In the data rows, 50 means zero.
Some points:
array([53., 53., 33., 37., 71., 65., 57., 46., 43., 53., 53., 38., 65., 32., 54., 57., 55., 58., 53., 53., 50., 49., 56., 52., 36., 60., 44., 50., 58., 51., 40., 42., 38., 56., 37.])
array([42., 46., 30., 58., 41., 58., 31., 43., 54., 45., 53., 50., 57., 69., 55., 56., 49., 65., 57., 62., 52., 34., 55., 66., 57., 67., 38., 39., 57., 47., 66., 71., 52., 51., 58.])
array([53., 52., 55., 60., 72., 50., 56., 41., 31., 65., 49., 46., 59., 42., 53., 64., 59., 57., 51., 44., 60., 62., 44., 49., 49., 54., 61., 71., 72., 37., 47., 61., 49., 39., 60.])
array([61., 50., 55., 68., 58., 47., 34., 42., 20., 35., 66., 39., 51., 35., 64., 49., 47., 66., 41., 44., 49., 72., 56., 35., 17., 49., 68., 48., 50., 47., 32., 71., 33., 59., 61.])
array([66., 38., 42., 53., 52., 52., 46., 47., 41., 28., 32., 61., 49., 46., 75., 45., 51., 43., 66., 47., 42., 38., 47., 64., 47., 63., 39., 46., 41., 51., 60., 44., 50., 48., 48.])
array([33., 65., 43., 50., 68., 56., 27., 71., 46., 50., 58., 67., 49., 61., 40., 40., 53., 44., 58., 67., 43., 65., 37., 46., 33., 31., 47., 64., 51., 26., 39., 56., 68., 62., 63.])
array([53., 61., 43., 46., 52., 57., 61., 53., 59., 36., 47., 36., 50., 35., 56., 36., 52., 60., 60., 48., 56., 45., 48., 73., 31., 66., 58., 49., 57., 41., 11., 48., 43., 69., 49.])
array([50., 44., 46., 36., 50., 67., 39., 75., 55., 80., 66., 55., 44., 60., 57., 50., 27., 34., 59., 42., 54., 53., 42., 35., 45., 42., 46., 69., 35., 52., 53., 53., 49., 47., 55.])
array([34., 67., 62., 44., 43., 35., 47., 51., 45., 67., 37., 56., 50., 63., 51., 56., 56., 60., 57., 40., 66., 48., 52., 65., 52., 50., 49., 32., 43., 59., 37., 43., 61., 48., 52.])
array([76., 50., 44., 50., 63., 47., 47., 47., 47., 56., 53., 54., 45., 50., 43., 41., 46., 48., 44., 53., 34., 58., 56., 67., 63., 50., 56., 57., 56., 46., 57., 43., 33., 59., 61.])
array([65., 62., 39., 42., 30., 41., 39., 53., 36., 43., 50., 49., 56., 65., 69., 62., 49., 60., 42., 44., 40., 40., 64., 45., 70., 47., 41., 50., 46., 60., 47., 47., 49., 62., 45.])
array([30., 38., 46., 37., 62., 42., 41., 52., 51., 43., 59., 58., 51., 58., 48., 65., 53., 35., 38., 54., 41., 47., 54., 56., 60., 57., 54., 45., 53., 58., 38., 47., 54., 21., 37.])
array([45., 62., 58., 56., 24., 61., 43., 64., 50., 59., 48., 60., 50., 42., 27., 61., 37., 62., 51., 48., 39., 68., 33., 51., 42., 28., 56., 38., 53., 46., 48., 36., 48., 35., 49.])
array([59., 43., 54., 40., 67., 42., 54., 44., 55., 45., 35., 44., 45., 44., 47., 45., 50., 43., 47., 49., 45., 56., 55., 47., 47., 62., 28., 57., 60., 43., 33., 52., 56., 52., 61.])
array([49., 62., 38., 28., 60., 36., 55., 45., 46., 49., 60., 33., 48., 41., 34., 45., 56., 38., 74., 38., 57., 53., 49., 42., 44., 55., 52., 63., 66., 55., 49., 55., 48., 55., 60.])
array([71., 42., 37., 42., 34., 48., 45., 38., 53., 51., 52., 70., 51., 66., 54., 39., 71., 42., 27., 56., 64., 52., 37., 25., 50., 53., 42., 36., 52., 47., 64., 29., 56., 42., 47.])
array([63., 46., 56., 35., 56., 19., 50., 31., 65., 55., 47., 68., 61., 63., 51., 58., 34., 50., 46., 36., 52., 51., 41., 57., 40., 46., 58., 42., 50., 59., 61., 57., 52., 43., 26.])
array([71., 56., 52., 53., 59., 55., 46., 43., 47., 50., 52., 73., 51., 25., 53., 51., 47., 38., 41., 30., 66., 39., 59., 48., 63., 50., 41., 55., 54., 65., 47., 54., 64., 53., 65.])
array([48., 71., 38., 52., 47., 44., 61., 52., 47., 45., 34., 55., 55., 52., 45., 46., 51., 61., 45., 40., 48., 66., 48., 38., 46., 88., 41., 66., 53., 61., 42., 51., 54., 57., 39.])
array([54., 43., 65., 51., 40., 40., 49., 47., 44., 41., 54., 53., 49., 44., 86., 41., 43., 38., 57., 39., 39., 47., 71., 55., 44., 62., 36., 49., 48., 47., 74., 43., 53., 25., 61.])
array([43., 50., 44., 40., 53., 41., 52., 35., 57., 32., 49., 62., 55., 58., 60., 39., 45., 62., 57., 67., 38., 68., 47., 50., 58., 56., 42., 56., 51., 38., 25., 45., 54., 43., 46.])
array([61., 50., 37., 37., 39., 49., 59., 52., 37., 37., 53., 63., 47., 42., 54., 54., 51., 40., 59., 62., 69., 48., 60., 71., 58., 69., 66., 35., 38., 60., 50., 41., 62., 62., 56.])
array([59., 64., 58., 39., 54., 72., 58., 35., 56., 51., 56., 61., 42., 62., 55., 59., 51., 56., 37., 70., 45., 34., 49., 55., 53., 58., 58., 52., 51., 48., 63., 29., 41., 35., 45.])
array([35., 53., 44., 46., 38., 70., 55., 47., 50., 61., 41., 58., 48., 70., 41., 62., 48., 33., 73., 66., 58., 54., 46., 25., 30., 26., 43., 59., 48., 64., 44., 62., 52., 61., 61.])
array([40., 46., 55., 55., 49., 68., 40., 59., 26., 63., 50., 61., 49., 40., 44., 46., 33., 45., 51., 43., 47., 57., 44., 29., 63., 38., 46., 33., 52., 56., 52., 20., 40., 45., 52.])
array([60., 58., 60., 58., 42., 34., 44., 48., 72., 44., 44., 47., 55., 58., 70., 48., 48., 46., 54., 48., 49., 27., 43., 57., 61., 62., 55., 55., 52., 57., 50., 48., 35., 59., 43.])
array([49., 60., 52., 45., 65., 54., 55., 66., 53., 49., 54., 64., 43., 52., 53., 71., 37., 54., 61., 53., 50., 50., 47., 25., 50., 41., 61., 31., 56., 48., 60., 42., 42., 55., 50.])
array([39., 68., 54., 42., 60., 46., 50., 43., 38., 57., 49., 63., 55., 43., 46., 40., 53., 48., 49., 52., 47., 58., 57., 66., 58., 50., 63., 40., 44., 62., 61., 48., 34., 63., 50.])
array([49., 60., 47., 57., 52., 45., 36., 64., 59., 72., 55., 37., 57., 67., 40., 61., 18., 27., 54., 59., 58., 60., 46., 52., 39., 58., 49., 57., 44., 34., 46., 40., 53., 62., 55.])
array([47., 55., 41., 34., 52., 57., 54., 35., 63., 75., 36., 19., 37., 33., 71., 49., 57., 56., 42., 66., 45., 90., 46., 52., 73., 43., 44., 53., 62., 56., 45., 85., 42., 47., 43.])
array([36., 49., 36., 50., 58., 38., 45., 46., 69., 67., 52., 56., 51., 54., 53., 56., 39., 43., 52., 55., 47., 49., 64., 38., 31., 52., 40., 49., 47., 61., 48., 56., 62., 34., 56.])
array([53., 52., 56., 37., 52., 56., 62., 43., 57., 66., 57., 42., 61., 42., 61., 57., 52., 63., 51., 44., 46., 45., 51., 45., 38., 67., 56., 56., 41., 52., 30., 69., 57., 60., 61.])
array([61., 64., 48., 30., 57., 54., 35., 45., 73., 62., 29., 53., 56., 69., 41., 51., 57., 54., 37., 37., 52., 22., 45., 50., 51., 43., 46., 36., 28., 44., 50., 44., 41., 19., 56.])
array([39., 50., 73., 20., 57., 57., 66., 69., 30., 23., 31., 38., 72., 41., 60., 62., 57., 53., 34., 60., 67., 60., 53., 69., 35., 58., 30., 62., 50., 54., 50., 53., 34., 68., 60.])
array([53., 54., 50., 56., 50., 51., 50., 46., 54., 55., 54., 33., 58., 39., 46., 53., 54., 49., 47., 56., 63., 50., 52., 49., 56., 37., 29., 61., 47., 44., 38., 61., 56., 45., 35.])
array([33., 51., 53., 48., 52., 52., 51., 51., 73., 44., 41., 46., 53., 40., 29., 38., 38., 62., 41., 52., 66., 52., 61., 27., 51., 59., 48., 57., 49., 62., 50., 58., 59., 41., 70.])
array([65., 50., 42., 36., 46., 49., 62., 50., 37., 48., 45., 40., 65., 48., 20., 53., 55., 39., 61., 47., 45., 68., 61., 39., 53., 58., 64., 46., 58., 44., 45., 56., 57., 51., 36.])
array([49., 39., 62., 73., 49., 36., 47., 65., 40., 39., 62., 50., 44., 50., 60., 49., 36., 48., 76., 71., 59., 83., 31., 33., 42., 37., 52., 56., 48., 62., 52., 43., 48., 31., 63.])
array([46., 54., 61., 60., 26., 41., 49., 47., 18., 41., 44., 44., 48., 54., 70., 35., 36., 54., 54., 60., 53., 30., 47., 71., 57., 46., 68., 56., 52., 37., 47., 46., 63., 52., 58.])
array([59., 48., 50., 50., 48., 54., 38., 48., 70., 31., 45., 62., 47., 41., 57., 57., 61., 42., 48., 47., 55., 60., 56., 74., 42., 52., 64., 37., 66., 42., 49., 50., 42., 55., 53.])
array([51., 51., 38., 58., 54., 32., 56., 48., 48., 60., 48., 61., 58., 48., 54., 52., 47., 48., 55., 49., 53., 55., 49., 51., 57., 35., 51., 56., 47., 53., 43., 45., 30., 37., 51.])
array([40., 61., 44., 60., 56., 57., 71., 60., 45., 43., 53., 43., 50., 38., 59., 53., 69., 44., 51., 49., 41., 51., 45., 56., 46., 68., 48., 50., 53., 53., 43., 59., 52., 54., 47.])
There is one direction along which these points spread out most. Take the direction at right angles to it along which they spread out most. Then take the direction at right angles to both along which they spread out most. Go by this last direction. For each point below, how far along it does it lie, from 0 to 99? The average is 50, and the first point in the table lies past the average. One standard deviation of the points above along it is 16.
array([42., 50., 46., 53., 58., 43., 48., 69., 51., 68., 48., 48., 56., 54., 38., 64., 44., 35., 47., 67., 28., 53., 35., 45., 34., 32., 58., 55., 64., 54., 44., 55., 51., 57., 60.]) 51
array([60., 47., 51., 45., 67., 71., 70., 67., 58., 56., 57., 31., 59., 49., 53., 22., 55., 57., 42., 41., 42., 65., 65., 56., 31., 64., 51., 66., 65., 74., 49., 50., 62., 32., 40.]) 64
array([62., 53., 42., 52., 67., 65., 57., 43., 64., 52., 42., 39., 69., 61., 51., 51., 52., 42., 52., 45., 60., 55., 66., 30., 48., 47., 60., 59., 39., 49., 34., 57., 62., 46., 43.]) 73
array([49., 43., 42., 47., 57., 45., 42., 35., 50., 55., 63., 46., 57., 48., 62., 47., 59., 75., 58., 54., 42., 68., 57., 62., 54., 46., 57., 60., 41., 53., 54., 25., 45., 48., 53.]) 43
array([51., 41., 55., 46., 47., 48., 38., 49., 47., 49., 54., 59., 87., 66., 40., 55., 47., 67., 41., 46., 48., 49., 31., 46., 64., 24., 53., 40., 53., 67., 60., 42., 74., 50., 46.]) 50
array([76., 51., 53., 49., 35., 35., 67., 46., 52., 19., 56., 55., 54., 24., 55., 46., 63., 56., 50., 59., 40., 29., 37., 69., 55., 65., 59., 44., 38., 54., 53., 54., 49., 59., 55.]) 34
array([43., 38., 42., 47., 63., 46., 67., 49., 51., 60., 45., 53., 60., 47., 53., 47., 50., 69., 38., 36., 48., 56., 42., 50., 47., 60., 54., 46., 55., 32., 29., 60., 57., 56., 54.]) 62
array([36., 52., 48., 51., 60., 65., 49., 34., 50., 45., 65., 46., 40., 55., 35., 58., 18., 38., 35., 32., 50., 49., 26., 45., 58., 24., 43., 23., 47., 49., 49., 29., 53., 51., 68.]) 46
array([56., 50., 56., 31., 62., 61., 55., 40., 55., 49., 67., 65., 54., 63., 43., 51., 56., 54., 44., 37., 56., 61., 50., 39., 69., 47., 51., 48., 55., 46., 61., 48., 43., 40., 38.]) 65
array([49., 37., 62., 49., 38., 49., 51., 41., 35., 42., 48., 56., 43., 72., 35., 51., 60., 44., 50., 43., 51., 27., 64., 57., 38., 52., 51., 61., 39., 45., 52., 52., 39., 64., 28.]) 46
array([47., 41., 39., 49., 76., 39., 52., 46., 40., 30., 33., 37., 34., 57., 58., 56., 62., 49., 40., 47., 49., 55., 54., 68., 62., 46., 42., 47., 48., 60., 72., 33., 79., 52., 30.]) 50
array([26., 53., 45., 48., 60., 77., 41., 52., 45., 57., 33., 40., 27., 56., 30., 46., 36., 46., 37., 46., 46., 45., 26., 42., 66., 29., 60., 53., 58., 55., 76., 27., 62., 60., 26.]) 54
